In each game, the first row plays the second. By how much does the first row win? 15 means about a draw, 30 a big win and 0 a big loss. Wins can go round in a circle. Each row has two weighted sums of its numbers, A and B, taken from their middle values. A row wins by its A times the other's B, less its B times the other's A.
-38|4|32|74|-26|29|-41|100|-33|-15|29|18|-44|-54|-24|-68
59|14|-33|-16|-66|81|-51|15|83|-34|40|-70|30|33|-42|-6 -> 7
22|-40|-26|0|52|-80|31|-43|-94|19|-20|71|-5|45|59|27
19|-29|1|-26|-5|0|20|-30|16|-38|-31|-55|-5|45|14|2 -> 19
-32|19|22|-7|-21|50|-67|39|34|-1|-8|-11|28|-51|-76|-42
3|31|-14|21|13|-13|-38|-33|-21|28|-13|59|48|-14|-22|30 -> 16
-32|25|27|-3|-2|35|-71|75|27|28|17|26|12|-84|-62|-34
33|33|-11|10|2|-14|20|-29|-1|30|-7|26|41|-9|10|69 -> 16
-35|26|5|-2|-10|22|9|4|15|-18|-4|-40|-12|-15|-19|-27
22|-3|29|16|-59|57|-66|35|44|-44|3|-28|26|-7|-58|-12 -> 9
15|27|-28|-1|-27|41|3|-21|28|4|14|-21|41|10|-17|40
29|11|-35|-5|11|-10|20|-31|18|3|6|-2|46|4|5|35 -> 20
-5|34|13|30|-7|20|37|10|-5|11|19|12|-9|-6|10|25
4|-15|-18|-34|-11|18|-14|-31|14|-3|-7|-28|16|46|-16|19 -> 15
-9|13|13|-45|-24|32|-19|-44|60|-25|-52|-74|56|6|-51|16
7|-36|1|-10|19|-25|37|-37|-51|13|-12|11|-17|20|49|44 -> 15
-20|8|-33|-8|72|-60|74|-47|-41|16|0|25|-28|24|81|4
16|20|-19|31|18|-18|-19|-38|-10|13|-2|67|35|-25|-13|32 -> 1
34|-2|-17|-33|-13|4|74|17|21|-29|12|-79|-6|21|51|-4
0|-5|-17|-10|23|-25|-18|23|1|26|12|32|-3|-43|-4|-22 -> 15
-73|15|39|55|8|-9|38|83|-42|-6|31|10|-90|-52|25|-77
-1|-12|18|-16|-7|15|22|8|41|-10|7|-65|-43|4|13|-35 -> 4
-54|1|53|27|7|22|-10|45|4|-3|-7|-12|-60|-24|-14|-65
-20|-4|-57|-4|86|-94|48|-58|-58|29|3|64|-22|19|68|-5 -> 8
29|36|-8|-7|10|-10|28|-44|11|18|14|13|32|4|18|53
47|-6|-3|-7|-60|46|-43|-5|48|-30|16|-42|11|54|-29|5 -> 16
55|11|2|9|-78|63|-77|16|69|-36|13|-36|71|23|-72|7
-6|-4|36|-3|-7|-4|-2|14|30|-28|-45|-39|-6|-13|-12|-15 -> 15
25|-31|17|-32|-21|6|22|13|34|-35|-2|-71|-16|32|23|0
-17|20|-15|10|21|-14|19|-14|-11|11|12|31|-5|-35|16|-1 -> 18
40|13|-12|-33|-48|70|-26|-20|65|-29|15|-71|54|28|-32|37
-28|4|37|-17|-23|35|-26|-2|55|-36|-13|-51|-9|0|-42|-29 -> 22
14|35|-15|0|7|3|-22|-22|14|30|-8|43|31|-33|-19|26
-22|-18|36|6|9|-1|-7|4|7|-21|-8|-19|-47|12|7|-35 -> 15
8|24|-31|-14|-6|1|-29|-40|21|-1|-25|0|45|3|-23|21
-13|5|33|33|-3|-4|-13|26|-17|-33|-18|-3|-35|-5|-8|-41 -> 14
-15|-26|-9|11|42|-42|16|-16|-63|18|4|41|-27|18|34|11
33|-27|-3|-28|-19|4|26|14|14|-39|3|-59|-15|28|24|-1 -> 17
46|5|-20|-17|-76|79|-58|6|68|-36|3|-54|44|34|-56|11
38|0|-38|-5|-13|15|39|9|10|-19|26|-25|14|17|24|23 -> 14
-12|-33|29|-29|8|-7|-19|0|6|-3|-33|-36|-16|11|-5|-15
9|-25|26|-7|9|-17|-30|-44|-9|-14|-72|13|23|15|-26|14 -> 11
-8|-19|19|-6|-17|5|-82|41|4|16|-2|39|17|-37|-44|-28
-31|8|-14|10|48|-55|7|-35|-56|37|-14|83|3|-25|8|-4 -> 22
-30|-2|-14|-6|60|-61|8|-32|-50|46|-26|67|0|-15|15|13
-11|-24|-20|-21|-2|28|-25|52|25|29|37|7|-26|-37|-2|-29 -> 15
-32|33|27|52|-2|15|62|53|-4|7|44|-8|-71|-22|34|-22
-12|1|-38|13|73|-76|85|-50|-67|10|6|32|-26|26|76|12 -> 19
71|-1|-18|17|-79|58|-82|20|62|-53|33|-42|50|46|-44|16
-11|12|-6|-28|-35|30|-12|-41|46|-41|-20|-76|43|16|-41|9 -> 23
5|41|53|63|-37|-1|3|20|-22|19|-30|41|16|-18|-23|31
34|-7|26|-7|-56|56|-44|21|55|-30|5|-52|2|12|-41|3 -> 12
-47|16|-1|-15|2|4|-27|-15|6|28|-9|5|-2|-24|-23|-15
46|-23|-31|-18|-17|24|17|-6|-5|-4|62|-18|-40|54|39|19 -> 3
-88|33|48|47|27|-2|-1|88|-48|10|6|45|-64|-80|-21|-81
26|-1|1|-18|-16|6|38|17|17|-14|4|-55|-14|1|22|4 -> 11
4|27|36|40|-18|23|30|8|-1|-12|-2|-10|0|-7|-1|32
89|17|-17|23|-78|45|-64|21|42|-26|24|4|91|21|-50|46 -> 17
-26|3|5|4|10|-23|-9|-3|-17|17|-22|30|14|-22|-14|-14
65|-3|-41|-12|-22|19|-24|-27|23|-16|38|-6|44|48|2|28 -> 16
66|4|-63|0|-30|30|-5|-8|32|-14|68|-8|35|49|13|31
-32|0|29|22|9|-15|-35|-8|-17|30|-42|43|17|-40|-32|-9 -> 13
56|14|-63|-4|-25|38|7|-20|41|-9|85|-33|8|48|27|18
-22|-4|52|14|-17|17|-11|11|39|-4|-38|-33|-11|-12|-29|-6 -> 15
20|15|-59|-9|57|-41|34|-63|-22|11|19|37|18|28|49|48
-9|19|14|20|20|-33|-17|-13|-27|16|-38|43|27|-43|-16|3 -> 12
35|36|-33|14|-3|-18|2|-38|0|24|-4|47|63|1|-5|64
-47|3|16|-7|44|-26|-28|-23|-24|43|-36|61|1|-49|-25|-1 -> 6
4|-36|-29|-12|58|-82|36|-63|-52|-7|-34|25|-10|46|59|-3
3|-83|-6|-40|16|-32|3|-36|-34|-5|-15|-9|-24|60|45|15 -> 20
56|29|-31|23|-67|78|-66|32|58|-25|50|-18|43|2|-55|12
11|6|8|11|-28|15|-18|12|30|-1|-5|-1|4|2|-12|1 -> 15
56|5|-20|-21|-58|70|-62|19|58|-17|12|-22|59|-5|-52|30
25|5|34|22|-43|21|-3|5|4|-23|-28|4|10|9|-17|23 -> 15
-124|21|66|74|39|-14|26|108|-74|-1|26|38|-121|-78|7|-121
1|-19|32|16|-10|-5|-56|-17|-31|-18|-57|34|32|-11|-47|4 -> 16
-41|-35|32|21|34|-51|11|2|-75|3|-28|29|-41|-4|37|-16
100|4|-22|-6|-106|87|-76|39|94|-48|52|-50|71|41|-57|25 -> 14
33|-12|-40|-42|20|-38|69|-25|-8|-13|30|-31|3|14|70|23
26|10|-52|7|43|-60|29|-54|-31|17|0|58|52|5|31|63 -> 16
55|20|-21|47|-46|29|-45|-13|23|-2|13|32|62|4|-45|56
-29|11|39|-18|-13|27|-52|45|28|17|-29|3|10|-60|-60|-31 -> 8
-7|28|24|12|-27|37|45|13|24|-8|21|-34|-2|0|1|26
27|-54|-28|-85|14|-12|55|-13|5|-1|13|-53|-8|23|59|5 -> 13
-57|7|19|9|23|-23|-47|-6|-35|28|-28|87|14|-49|-36|-1
7|30|-17|-4|-30|40|14|-31|16|-9|-3|-23|49|17|-25|31 -> 21
17|-29|-50|-12|29|-9|41|-16|-30|19|64|23|-33|45|72|19
30|6|22|23|-12|11|2|-6|-19|-2|-5|29|-2|9|4|32 -> 17
-22|-1|-54|5|85|-71|47|-29|-41|14|29|53|-14|9|67|-11
-15|-45|-2|-14|11|-19|2|-45|-40|-3|-27|-4|-6|27|11|13 -> 11
-17|-42|-80|-56|94|-93|86|-74|-42|31|19|17|-50|48|120|-6
-18|-39|-28|-43|24|-9|21|-37|-21|3|5|-18|-27|50|40|15 -> 17
-6|47|-3|3|-25|42|-16|-2|33|-6|2|-29|36|-16|-45|4
10|-36|-21|-27|41|-31|57|-32|-28|5|14|-32|-36|49|69|2 -> 11
-4|5|2|-25|-9|6|-20|-33|13|-10|-57|-7|59|8|-48|24
-60|0|-45|16|90|-75|81|-23|-63|15|28|40|-84|-13|84|-49 -> 13
-45|11|18|6|-2|4|-48|-5|-7|6|-30|33|12|-36|-52|-16
-12|-36|-5|-11|45|-33|16|-41|-47|30|10|28|-44|23|50|11 -> 5
5|-64|4|-21|8|-31|3|-38|-50|-12|-31|2|-15|46|31|12
23|-35|-4|-14|25|-59|11|-47|-10|-23|-16|1|16|39|21|25 -> 15
76|18|-33|3|-74|53|-52|9|48|-16|45|-12|63|22|-40|47
-23|24|-5|-2|-19|35|-55|60|49|27|29|22|3|-95|-55|-31 -> 15
25|18|-22|21|-43|57|-28|59|39|-19|67|-30|-15|-8|-27|-31
3|-18|-59|-26|83|-83|100|-62|-39|3|6|-2|-39|37|88|6 -> 13
31|-30|12|-20|-15|15|17|16|18|-22|9|-67|-4|34|34|-14
-57|6|66|33|17|2|-14|53|-11|-19|-27|-10|-52|-44|-17|-49 -> 29
38|20|-30|-34|-42|77|5|-14|67|-9|48|-96|-1|33|-13|9
26|-16|-14|-15|0|-2|-15|-46|18|4|-16|13|25|35|-4|23 -> 9
23|-27|20|-4|-40|6|-65|-20|5|-46|-68|-19|22|41|-30|4
-84|-2|41|32|12|6|33|73|-41|-2|12|5|-93|-60|10|-76 -> 23
19|2|-9|-9|-41|68|-68|64|58|-3|44|-1|10|-37|-50|-7
39|-13|0|-14|-21|-2|-11|-37|2|-12|-18|-5|34|27|-12|34 -> 15
12|18|-7|0|18|-27|-24|-43|-18|12|-31|69|64|-9|-23|43
-63|9|33|46|38|-28|-37|34|-56|35|-10|74|-38|-78|-26|-47 -> 7
-2|-47|-45|-28|87|-94|34|-69|-83|28|-17|49|-11|49|76|5
23|-40|-10|-2|9|-38|16|-43|-49|13|3|30|5|27|35|28 -> 17
32|-35|-23|-1|-16|25|-8|-12|-12|-2|35|0|-1|55|22|27
-14|21|-24|-1|90|-73|76|-40|-39|16|17|37|-20|24|89|7 -> 7
-56|4|56|37|-6|2|-22|51|-2|-5|-34|5|-34|-48|-33|-60
26|-38|-20|-53|20|-31|29|-1|-9|2|-31|-39|6|25|39|12 -> 11
42|25|29|47|-29|16|29|1|-7|3|4|26|27|-7|-13|55
46|11|-11|-6|-14|-3|24|2|-3|0|13|-15|38|-2|20|19 -> 20
81|-20|-14|-11|-78|62|-91|-2|59|-53|15|-47|55|40|-45|12
-48|10|21|-27|8|-3|-48|-20|4|9|-64|25|27|-17|-48|0 -> 22
92|5|-49|-7|-105|103|-55|28|104|-21|89|-69|23|51|-36|17
-57|18|7|18|18|-4|-39|24|-15|45|-12|53|2|-64|-35|-23 -> 20
-15|16|-8|3|13|-10|-2|-2|-17|37|-4|55|9|-28|-10|18
52|36|54|78|-47|-4|-17|5|-26|-6|-41|52|70|-9|-46|64 -> 20
18|17|-65|-27|54|-42|45|-62|-8|33|51|27|5|18|69|36
18|-25|-12|-19|21|-39|20|-54|-21|0|-15|3|3|35|29|21 -> 16
-23|12|26|20|-16|14|-65|52|6|17|3|56|9|-60|-54|-33
26|-25|0|-30|2|-3|28|-36|40|-9|-4|-63|-28|42|26|10 -> 10
-25|-22|-1|14|26|-23|-52|-14|-53|20|-18|72|3|-19|-19|7
-14|25|-12|-45|-18|33|-4|-16|53|-9|-7|-45|42|1|-28|16 -> 16
24|-7|32|13|-58|58|-62|17|50|-39|-20|-31|23|2|-53|-8
31|-6|-39|-13|14|-19|5|-44|-10|18|8|30|27|14|26|39 -> 14
15|-14|16|-33|-36|25|-21|-31|43|-14|-43|-62|24|29|-31|13
13|47|44|34|-22|17|-9|18|-7|8|-17|25|30|-34|-33|39 -> 15
-7|43|4|-18|-32|33|-31|-8|35|-5|-15|-29|45|-20|-45|12
-64|-3|34|23|22|-16|45|77|-48|-1|-1|-7|-87|-51|26|-85 -> 9
13|27|-27|-9|13|4|-14|-9|12|22|-2|35|51|-17|-10|35
-17|11|6|9|-9|-3|29|50|-5|-4|28|-31|-35|-25|23|-39 -> 16
8|13|-8|-44|-6|3|31|-30|47|-35|-26|-74|39|16|-15|19
44|15|-38|-20|-58|77|-9|7|59|-12|31|-71|34|46|-40|17 -> 18
-7|-33|-1|30|25|-45|-12|-21|-77|15|-35|69|-9|16|16|26
13|30|-25|4|22|-24|-17|-34|-6|27|-7|60|36|-9|-14|37 -> 12
57|2|-17|-27|-38|43|6|37|45|-19|26|-68|24|18|14|17
101|19|-52|4|-92|95|-76|40|93|-40|59|-68|44|42|-44|20 -> 18
-43|-38|-9|-6|45|-34|41|1|-60|11|17|15|-101|18|63|-37
-99|14|24|45|46|-9|14|76|-51|23|55|34|-108|-68|25|-102 -> 19
-92|-13|58|70|19|-12|-12|68|-75|7|-19|70|-63|-76|-24|-75
-34|3|0|-14|-25|49|-46|51|41|9|4|-12|11|-50|-53|-41 -> 15
-73|19|29|25|34|-15|-23|43|-38|32|6|56|-44|-68|-8|-54
-28|-35|29|26|3|9|-7|10|-10|-20|-6|-2|-36|0|-11|-32 -> 17
-65|2|37|31|-7|35|-58|102|-13|37|30|35|-35|-86|-46|-73
15|-58|-6|-14|22|-17|-24|-36|-42|-13|-23|8|-12|47|26|25 -> 2
-24|1|16|6|-14|11|-75|41|9|21|-35|56|20|-72|-63|-18
-57|5|47|2|14|12|16|40|15|8|5|-35|-82|-32|4|-64 -> 3
-58|5|-42|15|95|-80|79|-13|-71|19|35|44|-81|5|84|-52
-95|17|45|63|25|-19|-12|72|-77|11|-8|61|-80|-65|-11|-74 -> 13
-40|20|-2|-2|20|9|-26|-1|9|21|-22|19|3|-31|-33|-10
-9|-33|-43|-11|85|-82|38|-55|-87|22|-8|50|-19|41|77|8 -> 22
4|-32|-43|-5|69|-71|33|-59|-66|32|3|50|-20|50|80|30
-15|-3|-19|-9|23|-15|-29|20|1|36|-12|45|8|-45|-11|-7 -> 5
72|-20|-3|1|-82|71|-73|19|62|-47|16|-48|39|42|-44|18
-24|-3|-3|10|3|16|40|60|-4|-7|39|-25|-50|-21|34|-40 -> 14
10|18|-31|-35|25|-12|30|-58|6|6|-6|-21|29|22|19|25
-9|14|9|2|-21|34|-25|62|29|1|1|-5|10|-44|-31|-36 -> 15
8|20|28|11|-8|13|-9|-11|24|-7|-13|1|14|1|-23|3
73|-31|-32|-15|-52|56|-52|3|37|-11|51|-22|26|34|-12|27 -> 15
26|26|35|17|-19|1|60|-20|22|-9|-10|-34|7|11|23|28
51|18|-31|-25|-72|69|-57|-2|69|-31|33|-68|46|42|-45|25 -> 16
-90|6|50|78|29|-20|-10|85|-68|30|3|56|-73|-61|-10|-83
-29|-1|-23|-5|84|-84|64|-70|-50|34|-19|64|-8|21|69|-4 -> 12
-4|-32|-60|-25|93|-105|56|-66|-59|23|26|31|-38|44|107|1
-28|-29|7|-26|36|-33|-40|-31|-36|37|-55|64|12|-15|-17|0 -> 15
-10|23|11|-14|-15|37|-18|42|23|6|16|-11|-10|-50|-19|-38
53|5|-9|5|-69|65|-24|36|63|-19|41|-51|13|36|-31|10 -> 11
-36|-27|7|9|47|-35|23|19|-66|5|21|24|-65|-3|45|-40
-3|11|0|-24|-4|37|0|59|52|22|40|-27|-18|-29|-6|-23 -> 10
